In the data rows, 128 means zero.
Here is a table of points, one per row:
[147 152 165 151 149 145 143 137 157 146 174 160 155 151 169 131 185 159
 165 142 145 157 161 139 158 148 141 141 150 164 149 152 157 147 147 146
 236 164 149 157 134 145 154 151]
[154 138 155 156 165 218 175 185 133 159 137 136 156 161 133 188 172 139
 163 148 165 156 165 156 147 143 174 135 151 141 155 131 178 157 157 146
 181 138 150 179 168 151 137 144]
[150 165 140 151 193 138 146 174 167 158 202 172 141 150 155 146 133 126
 142 145 234 144 142 141 163 152 147 158 195 194 136 154 147 167 149 157
 148 149 156 152 178 160 153 156]
[148 211 136 124 126 133 145 137 171 163 131 148 153 163 147 249 182 173
 137 182 130 154 156 136 190 193 147 148 155 153 135 157 136 138 164 149
 177 148 167 161 148 151 128 155]
[149 153 154 124 148 149 176 136 146 141 146 142 142 152 171 176 138 143
 160 237 199 153 159 148 133 195 187 193 136 140 164 131 183 192 134 143
 145 189 146 152 134 149 172 186]
[157 156 153 138 192 134 150 180 160 152 143 173 137 147 172 140 135 135
 144 164 174 138 141 146 163 139 152 160 178 200 130 150 136 150 155 161
 154 157 163 149 197 160 178 164]
[158 170 139 147 195 145 144 171 164 150 154 159 141 149 164 142 130 159
 151 139 183 148 142 141 163 150 155 158 186 212 146 149 145 159 140 180
 130 192 151 151 192 162 169 158]
[146 136 155 126 145 153 146 144 158 150 147 152 165 154 150 124 150 178
 152 148 151 163 161 127 157 137 144 145 147 151 187 197 145 142 154 149
 172 152 144 158 144 150 155 147]
[177 143 160 151 165 165 155 162 155 149 179 149 168 171 149 171 161 123
 147 184 124 154 136 144 139 198 139 145 151 150 181 170 143 133 162 155
 128 135 188 125 140 143 163 142]
[141 153 156 130 145 133 139 137 143 167 170 165 168 150 154 139 193 156
 162 139 128 153 150 144 154 138 146 152 145 150 149 177 152 150 141 148
 144 152 138 171 141 147 156 147]
[147 147 137 131 149 130 167 148 134 131 136 150 132 152 186 176 129 192
 151 160 167 141 139 169 127 192 163 209 140 142 159 121 170 225 137 133
 153 160 162 149 132 148 152 156]
[155 138 168 140 149 145 180 191 142 153 132 143 170 164 136 185 163 149
 176 133 193 165 180 200 152 150 162 134 148 137 155 141 189 140 202 146
 132 153 150 179 156 159 132 156]
[162 130 156 147 156 245 176 172 144 160 146 148 170 165 137 136 144 187
 155 145 169 164 161 235 160 159 170 151 157 142 151 147 172 139 139 151
 184 162 158 169 162 162 133 154]
[143 176 171 145 145 160 157 124 150 160 144 161 165 150 159 129 143 129
 149 133 144 158 159 135 154 148 143 144 139 161 171 175 166 145 176 146
 173 147 143 158 140 146 159 151]
[149 177 162 135 156 162 149 136 159 146 161 149 163 146 158 140 255 180
 157 147 156 160 145 152 155 140 150 157 149 160 166 193 157 153 141 155
 166 148 149 151 155 152 168 149]
[146 180 153 144 173 134 147 138 156 158 157 148 166 144 151 162 134 192
 173 133 159 148 141 147 150 138 144 136 141 146 180 184 154 145 138 141
 199 136 137 156 140 153 161 143]
[154 140 148 148 160 135 146 165 177 165 145 144 138 149 154 147 146 130
 139 156 179 136 144 149 158 135 148 168 190 169 130 145 141 157 176 196
 150 179 160 147 193 165 204 166]
[164 137 164 134 168 207 168 181 134 154 157 143 156 164 132 221 168 165
 162 136 145 158 193 168 136 138 170 150 161 140 153 131 181 150 133 148
 151 142 145 173 161 172 143 165]
[160 129 158 156 163 128 170 165 140 150 144 153 182 160 133 168 151 143
 164 147 142 171 181 234 152 145 181 148 154 133 129 148 180 154 197 152
 177 149 143 164 176 161 132 151]
[173 150 158 213 161 153 145 157 150 156 184 157 158 179 147 161 155 149
 157 165 131 169 138 149 148 207 150 147 137 147 166 164 144 145 148 159
 135 148 183 136 149 155 175 154]
[168 133 143 210 173 144 147 157 152 147 182 138 163 163 164 197 139 143
 159 144 130 154 135 144 147 199 155 152 154 141 179 214 140 152 173 145
 139 189 180 141 149 152 160 148]
[144 163 177 188 134 160 146 130 161 152 150 154 171 146 154 129 149 139
 155 137 164 155 160 147 160 139 149 164 151 146 221 156 144 139 132 154
 169 129 141 163 151 150 146 149]
[156 196 145 149 167 162 155 176 187 154 161 153 130 146 159 143 126 137
 147 146 164 139 143 171 161 142 160 160 190 177 136 141 133 156 158 177
 143 163 152 150 184 160 212 152]
[147 225 145 255 125 149 141 175 140 142 143 152 163 149 157 157 156 152
 136 227 143 151 192 181 144 115 139 142 145 151 127 171 215 149 125 149
 143 194 165 164 143 151 132 148]
[143 167 191 146 144 159 145 135 153 151 154 147 180 143 149 125 160 145
 157 142 141 172 171 128 169 150 145 158 152 137 152 163 154 153 140 151
 159 152 144 158 148 149 172 145]
[146 185 168 126 149 189 145 139 158 163 147 148 171 152 171 118 174 168
 166 140 148 155 170 134 152 150 148 154 145 160 143 190 146 151 152 152
 164 134 149 150 142 144 152 151]
[164 148 148 155 149 205 165 183 145 150 135 138 161 158 135 145 188 146
 165 138 159 162 158 176 153 161 178 148 155 136 128 153 201 158 194 150
 171 130 141 159 172 166 130 159]
[158 157 149 164 155 139 146 170 164 149 140 178 141 148 145 144 140 137
 149 160 191 142 151 181 155 155 161 150 195 225 153 152 137 152 136 191
 146 147 152 149 182 160 202 166]
[145 129 140 129 144 123 169 157 151 142 136 136 137 143 192 145 140 169
 146 203 152 158 147 201 142 196 163 177 143 134 176 134 188 217 142 162
 135 133 156 155 143 146 169 177]
[141 151 173 162 149 156 142 143 165 165 154 162 163 145 153 144 169 172
 158 140 137 156 170 144 164 137 148 143 152 157 255 161 156 146 148 152
 163 164 141 156 159 151 159 155]
[149 137 136 160 181 146 139 167 168 160 151 184 129 144 176 151 154 143
 137 147 183 131 142 140 170 133 165 141 195 162 127 133 134 160 151 165
 128 149 155 140 166 172 176 166]
[184 157 154 204 169 154 147 155 170 156 154 150 158 172 143 160 147 150
 154 169 134 171 133 148 145 194 147 148 139 142 172 162 131 145 159 147
 137 150 186 134 144 147 163 156]
[144 139 168 154 140 136 150 125 153 162 192 146 155 146 160 149 174 174
 167 135 173 158 166 157 166 140 145 140 139 149 142 174 144 148 134 148
 151 140 140 158 141 138 154 143]
[154 150 134 129 148 167 163 152 133 143 147 145 134 151 194 149 151 156
 150 219 182 147 153 178 148 189 167 193 148 141 230 128 182 210 159 146
 140 154 156 154 142 152 164 151]
[151 165 147 133 115 187 142 140 178 160 145 168 166 148 166 255 138 159
 145 170 135 161 143 137 184 183 141 150 148 159 137 188 149 150 137 160
 170 154 155 151 153 147 139 141]
[170 151 137 225 173 156 156 166 161 157 151 151 172 167 164 174 196 148
 152 149 145 160 136 147 141 207 146 148 148 166 183 167 139 149 135 142
 147 158 182 133 143 144 166 149]
[147 133 153 155 167 255 172 163 145 149 147 161 153 153 140 169 151 153
 168 153 147 159 163 196 149 152 158 147 154 147 139 150 167 162 198 147
 165 146 145 172 157 156 142 159]
[149 198 147 232 129 159 146 176 141 137 164 154 158 150 159 180 141 229
 134 212 151 159 172 150 142 115 143 151 157 158 134 190 243 140 159 151
 136 156 172 167 149 143 146 144]
[157 178 144 153 160 158 156 171 159 157 186 162 145 150 161 150 135 140
 142 151 200 145 150 132 158 142 166 163 173 230 146 129 134 159 193 182
 145 169 156 150 167 164 186 166]
[146 149 182 162 154 132 156 143 154 166 149 170 148 144 151 136 188 149
 155 141 141 159 177 144 162 148 148 173 141 164 169 179 152 143 144 159
 177 159 138 160 139 143 156 146]
[161 133 144 152 159 157 207 184 144 153 139 156 171 161 125 162 178 161
 172 147 135 157 173 155 151 151 176 150 154 140 144 130 186 155 154 152
 165 143 147 178 176 172 126 152]
[173 142 163 173 158 145 143 153 166 157 170 155 167 164 148 161 171 170
 152 180 145 147 145 143 136 219 139 141 147 136 142 142 130 135 184 147
 138 180 181 131 146 149 158 142]
[150 128 141 155 182 141 145 162 171 156 167 146 142 148 161 157 138 144
 147 148 184 140 139 179 161 145 149 171 174 255 141 157 146 161 155 140
 143 142 157 149 176 164 162 149]
[140 169 193 181 156 158 158 130 153 161 154 158 159 150 157 142 184 178
 164 141 152 168 154 143 164 143 146 155 148 159 173 169 142 156 148 156
 157 144 131 157 148 150 152 155]
Along one direction, these points spread out more than along any other. How far along it is each point below, from 0 to 99? The average is 50, and the first point in the table lies past the average. One standard deviation of the points above along it is 16.
[140 169 193 181 156 158 158 130 153 161 154 158 159 150 157 142 184 178
 164 141 152 168 154 143 164 143 146 155 148 159 173 169 142 156 148 156
 157 144 131 157 148 150 152 155] 57
[177 143 160 151 165 165 155 162 155 149 179 149 168 171 149 171 161 123
 147 184 124 154 136 144 139 198 139 145 151 150 181 170 143 133 162 155
 128 135 188 125 140 143 163 142] 53
[149 153 154 124 148 149 176 136 146 141 146 142 142 152 171 176 138 143
 160 237 199 153 159 148 133 195 187 193 136 140 164 131 183 192 134 143
 145 189 146 152 134 149 172 186] 49
[151 165 147 133 115 187 142 140 178 160 145 168 166 148 166 255 138 159
 145 170 135 161 143 137 184 183 141 150 148 159 137 188 149 150 137 160
 170 154 155 151 153 147 139 141] 60
[147 152 165 151 149 145 143 137 157 146 174 160 155 151 169 131 185 159
 165 142 145 157 161 139 158 148 141 141 150 164 149 152 157 147 147 146
 236 164 149 157 134 145 154 151] 56
[160 129 158 156 163 128 170 165 140 150 144 153 182 160 133 168 151 143
 164 147 142 171 181 234 152 145 181 148 154 133 129 148 180 154 197 152
 177 149 143 164 176 161 132 151] 63
[144 139 168 154 140 136 150 125 153 162 192 146 155 146 160 149 174 174
 167 135 173 158 166 157 166 140 145 140 139 149 142 174 144 148 134 148
 151 140 140 158 141 138 154 143] 54
[144 163 177 188 134 160 146 130 161 152 150 154 171 146 154 129 149 139
 155 137 164 155 160 147 160 139 149 164 151 146 221 156 144 139 132 154
 169 129 141 163 151 150 146 149] 56
[173 150 158 213 161 153 145 157 150 156 184 157 158 179 147 161 155 149
 157 165 131 169 138 149 148 207 150 147 137 147 166 164 144 145 148 159
 135 148 183 136 149 155 175 154] 53
[170 151 137 225 173 156 156 166 161 157 151 151 172 167 164 174 196 148
 152 149 145 160 136 147 141 207 146 148 148 166 183 167 139 149 135 142
 147 158 182 133 143 144 166 149] 54
